In the data rows, the value 500 means zero.
Here are some numbered points:
[409 393 450 528 419 583 508 455 544 413 459] 0
[575 451 671 427 727 294 419 404 466 716 627] 1
[401 316 507 513 521 541 429 393 548 506 481] 2
[508 591 429 536 416 584 533 586 498 419 445] 3
[442 448 438 542 465 605 446 502 527 445 435] 4
[439 457 480 486 380 491 624 454 525 413 506] 5
[479 509 509 459 375 448 686 468 507 428 532] 6
[571 737 354 606 425 704 442 743 467 406 357] 7
[409 387 490 482 401 495 597 411 542 423 514] 8
[499 508 478 519 499 536 472 524 501 491 477] 9
[562 642 443 553 510 586 434 636 472 495 434] 10
[494 530 466 508 433 537 546 527 505 445 481] 11
[482 493 426 574 533 644 340 564 509 489 404] 12
[434 538 333 593 329 733 499 608 533 319 355] 13
[554 666 445 513 401 537 595 611 474 426 473] 14
[529 578 452 540 502 573 447 586 486 485 450] 15
[473 443 500 514 526 522 447 479 512 512 483] 16
[545 578 570 413 411 333 746 466 473 483 603] 17
[336 113 558 506 662 509 269 260 581 596 509] 18
[618 745 440 547 494 568 477 696 444 493 444] 19
[489 610 380 549 337 631 581 611 506 350 416] 20
[517 454 591 439 569 368 531 421 493 577 590] 21
[329 107 607 427 566 383 472 187 580 558 595] 22
[618 753 412 577 511 632 412 733 446 486 403] 23
[555 618 488 501 460 498 560 575 475 483 496] 24
[688 721 588 465 675 377 444 616 410 669 562] 25
[340   7 689 418 749 326 313 123 575 698 632] 26
[578 693 393 586 502 655 390 700 466 471 390] 27
New points follow, each followed by the numbers of its three nearest points above, looking only along the 3 directions in which the numbered points spread most, nearest first.
[436 308 605 430 546 367 537 316 529 558 598] --> 21 22 2
[409 248 606 433 589 377 478 284 544 578 594] --> 22 21 2
[293  91 590 424 482 395 552 172 596 490 591] --> 22 18 2
[507 557 397 599 549 686 306 636 502 492 381] --> 12 27 10
[335 179 591 406 446 364 633 213 571 481 611] --> 22 8 2
[325 131 581 447 530 420 489 219 584 525 572] --> 22 18 2
[553 662 456 507 398 519 618 606 472 432 480] --> 14 24 3
[392 195 569 496 678 483 284 310 552 613 525] --> 18 2 22
[562 523 620 416 568 310 592 439 468 604 617] --> 21 17 1
[569 646 438 555 518 593 420 645 469 497 432] --> 10 15 27
[559 537 587 436 551 356 572 470 469 573 587] --> 21 17 24
[663 671 614 435 632 310 529 550 424 652 609] --> 25 21 1
